[[137 141 133 134 141 137 133 147 135 133 146 111]
 [115 130 116 148 111 150 146 104 148 147 131 123]
 [139 121 143 103 140 107 113 154 103 109 120 141]
 [114 124 118 140 113 143 139 103 144 139 124 126]
 [118 135 119 148 116 147 137 110 145 144 134 119]
 [131 109 137 108 135 110 114 136 107 112 113 144]
 [120 127 128 134 117 136 132 113 141 137 124 129]
 [145 135 139 112 143 115 118 150 118 119 132 131]]
|
[[115 130 116 148 111 150 146 104 148 147 131 123]
 [114 124 118 140 113 143 139 103 144 139 124 126]
 [118 135 119 148 116 147 137 110 145 144 134 119]
 [120 127 128 134 117 136 132 113 141 137 124 129]
 [137 141 133 134 141 137 133 147 135 133 146 111]
 [131 109 137 108 135 110 114 136 107 112 113 144]
 [145 135 139 112 143 115 118 150 118 119 132 131]
 [139 121 143 103 140 107 113 154 103 109 120 141]]

[[122 129 111 132 130 125 133 128]
 [132 121 104 121 121 129 133 131]
 [146 108 151 100 104 125 128 117]
 [123 126 153 126 125 120 132 115]
 [114 135 113 141 138 123 135 127]
 [119 130 156 131 130 118 133 115]
 [113 134 144 139 136 118 134 118]
 [139 114 129 110 113 127 131 124]
 [112 137 110 143 139 124 135 128]
 [115 134 118 139 137 123 135 126]
 [127 126 103 127 126 129 135 132]
 [117 134 137 135 133 122 134 121]]
|
[[127 126 103 127 126 129 135 132]
 [132 121 104 121 121 129 133 131]
 [112 137 110 143 139 124 135 128]
 [122 129 111 132 130 125 133 128]
 [114 135 113 141 138 123 135 127]
 [115 134 118 139 137 123 135 126]
 [139 114 129 110 113 127 131 124]
 [117 134 137 135 133 122 134 121]
 [113 134 144 139 136 118 134 118]
 [146 108 151 100 104 125 128 117]
 [123 126 153 126 125 120 132 115]
 [119 130 156 131 130 118 133 115]]

[[123 133 139 133 139 116 118 112 114]
 [122 116 127 111 128 123 153 121 122]
 [122 131 142 133 144 112 119 107 109]
 [121 116 130 107 131 122 155 118 119]
 [125 131 111 128 110 138 133 144 141]
 [122 131 143 138 144 112 115 107 109]
 [123 120 121 114 121 129 149 129 129]
 [123 126 131 122 132 121 136 118 119]]
|
[[125 131 111 128 110 138 133 144 141]
 [123 120 121 114 121 129 149 129 129]
 [122 116 127 111 128 123 153 121 122]
 [121 116 130 107 131 122 155 118 119]
 [123 126 131 122 132 121 136 118 119]
 [123 133 139 133 139 116 118 112 114]
 [122 131 142 133 144 112 119 107 109]
 [122 131 143 138 144 112 115 107 109]]

[[111 111 136 131 139 137 139 129]
 [122 122 140 137 116 120 101 141]
 [106 106 135 129 147 143 152 125]
 [132 132 128 129 122 124 119 130]
 [135 135 129 130 118 120 112 133]
 [127 127 132 131 123 125 118 132]
 [101 101 138 130 151 146 156 125]
 [158 158 110 120 115 116 121 122]]
|
[[158 158 110 120 115 116 121 122]
 [132 132 128 129 122 124 119 130]
 [135 135 129 130 118 120 112 133]
 [127 127 132 131 123 125 118 132]
 [106 106 135 129 147 143 152 125]
 [111 111 136 131 139 137 139 129]
 [101 101 138 130 151 146 156 125]
 [122 122 140 137 116 120 101 141]]

[[129 130 130 131 126 132 132 140 129 137 133 133 131 128 135 128]
 [132 143 132 134 131 141 137 149 128 142 140 136 133 136 145 132]
 [129 134 131 131 131 134 131 131 127 130 133 134 129 131 133 130]]
|
[[129 130 130 131 126 132 132 140 129 137 133 133 131 128 135 128]
 [129 134 131 131 131 134 131 131 127 130 133 134 129 131 133 130]
 [132 143 132 134 131 141 137 149 128 142 140 136 133 136 145 132]]

[[122 145 133 129 122 143 128 134 141 148 134 135]
 [132 127 111 115 134 137 133 122 144 129 105 132]
 [113 141 148 140 114 129 115 125 117 128 155 126]
 [128 129 110 117 126 134 129 120 147 136 115 135]
 [133 132 128 130 137 135 137 123 134 111 122 123]
 [127 118 135 136 128 117 125 130 111 121 138 124]
 [136 114 113 115 133 113 140 136 129 134 109 130]
 [124 123 138 137 126 121 134 142 116 132 138 126]]
|
[[128 129 110 117 126 134 129 120 147 136 115 135]
 [132 127 111 115 134 137 133 122 144 129 105 132]
 [136 114 113 115 133 113 140 136 129 134 109 130]
 [133 132 128 130 137 135 137 123 134 111 122 123]
 [122 145 133 129 122 143 128 134 141 148 134 135]
 [127 118 135 136 128 117 125 130 111 121 138 124]
 [124 123 138 137 126 121 134 142 116 132 138 126]
 [113 141 148 140 114 129 115 125 117 128 155 126]]
